In the data rows, the value 128 means zero.
Some points, one per row:
[138 135 125 109 133 131 147 103]
[132  89  15 129 228 150  37  91]
[151 144 107 103 112 137 151 111]
[134 144 141  86 107 130 136 100]
[147 152 115 108 105 116 142  95]
[193 145 144 209 181 176 169  13]
[139 161 118  95 115 135 149 110]
[142 139 117 114 126 128 127 127]
[ 81 112 131 131 119 127 143 140]
[136 139 143  98 118 125 138 100]
[118 121 125 151 129 100 106 154]
[120 131 175 155 168 108 108 172]
[115 124 147 138 138 112 118 160]
[111 110 140 146 143 113 107 169]
[ 68  89 150 146 130 136 136 186]
[124 147 100  87 128 137 169 103]
[124 122 133 145 127 122 102 153]
[ 49  97 192 161 142 112  99 196]
[137 135 144  81 123 123 136 125]
[129 133 124 123 134 128 118 139]
[  5  73 152 122  92 149 114 217]
[153 132 124 119 121 132 126 102]
[  0  32 128  78  17 161 120 255]
[120 130 117 108 120 131 136 119]
[160 141 107 101 122 119  99 125]
[ 64 103 158 129 123 148 137 156]
[127 131 142 136 146 107 110 169]
[ 82 113 133 140 120 122 135 140]
[121 118 150 155 138 111  96 158]
Then 16 other points, each followed by its number:
[157 130 124 162 164 151 144  64] 0
[141 140 168 101 134 127 139 103] 1
[117 122 127 131 134 121 110 167] 2
[121 126 152 151 142 113 102 162] 3
[226 152 250 245 250  93  74 153] 4
[152 115 155 150 145  88  57 201] 5
[146 151 110 103 122 143 150 106] 6
[138 132  96 103 119 128 152 106] 7
[ 54 114 140 127 113 127 139 165] 8
[127 128 124 125 142 118 110 152] 9
[189 140 115 180 158 165 154  32] 10
[154 136 157 108 130 107 128 120] 11
[147 140 114 137 135 153 139  71] 12
[147 128 102 134 124 135 120 116] 13
[139 138  94 111 114 131 145 111] 14
[142 144 118 102 121 124 144 106] 15
Which of these numbered points is nearest to each point below, looking only along the 2 directions in which the first points spread most? Its number follows each.
[ 78  42 114 191 139 136  27 244] > 5
[146 141 111 108 123 122 124 106] > 1
[136 118 149 154 147 104  92 168] > 3
[137 140 116 118 119 127 122 112] > 11
[ 93 200  77 206  37 151 233 132] > 7
[ 92 112 136 123 139 126 126 153] > 2
[233 153 255 240 249  62  39 179] > 4
[214 151 255 251 249  88  88 135] > 4
[148 140 112 118 116 118 116 126] > 11
[126 126 149 155 148 111  91 152] > 3
[199 137 138 214 184 172 174   2] > 10
[138 146 133  85 116 126 146 101] > 7
[ 93 119 134 127 140 121 119 151] > 2
[143 139 125 109 117 127 139 106] > 14
[116 125 123 143 135 114 133 149] > 9
[177 139 126 183 163 157 153  26] > 10
[123 124 119 117 123 117 143 149] > 9
[157 139 109 165 150 147 131  48] > 0
[160 149 117  99 110 132 148 108] > 6
[126 131 102  94 112 141 158  99] > 7
Now 16 new points, numbered from 0 again:
[136 137 128  98 111 131 143 105] 0
[151 134 116 145 126 143 134  88] 1
[ 88 108 143 134 121 121 124 157] 2
[155 133 114 140 128 134 130  98] 3
[ 52  89 130 128 102 142 142 154] 4
[157 142 116 140 137 137 150  60] 5
[141 134 108 100 126 134 138 112] 6
[  0  24 139 104  37 161 137 255] 7
[ 56  80 193 158 126 134 105 209] 8
[ 87  89 212 198 159 124 100 198] 9
[151 147 108 114 110 133 135 111] 10
[  0  72 139 100  81 145 125 209] 11
[130 128 159 151 154 112  93 179] 12
[148 140 110 102 121 127 141  99] 13
[160 143 119 118 115 114 128 124] 14
[162 144 128 143 138 146 155  75] 15
The same question for these:
[157 137 107 112 114 128 154 108] > 13
[ 91 129 152 141 122 111 115 164] > 2
[  0  65 131 110  74 154 132 207] > 11
[  0  69 160 132  84 145 128 217] > 11
[141 140 106 106 134 133 135 111] > 14
[  0  40 153 108  34 148 121 255] > 7
[148 133 136  82 108 130 142 114] > 0
[  0  31  93 179  66 154 184 123] > 4
[141 129 182 167 159 106  92 170] > 12
[131 115 154 164 155  99  97 167] > 12
[146 134 106 133 142 152 129  81] > 1
[165 128 137 140 149 142 142  80] > 15
[161 142 130 170 139 162 148  58] > 5
[157 129 114 138 136 156 144  90] > 1
[148 132  98 129 120 130 121  84] > 1
[152 146 134  95 117 130 145 127] > 0
[163 153 122 120 128 111 100 134] > 3
[157 133 190 166 169  81  82 176] > 12
[153 140 115 115 124 110 108 145] > 14
[ 86 108 130 142 113 141 149 152] > 2
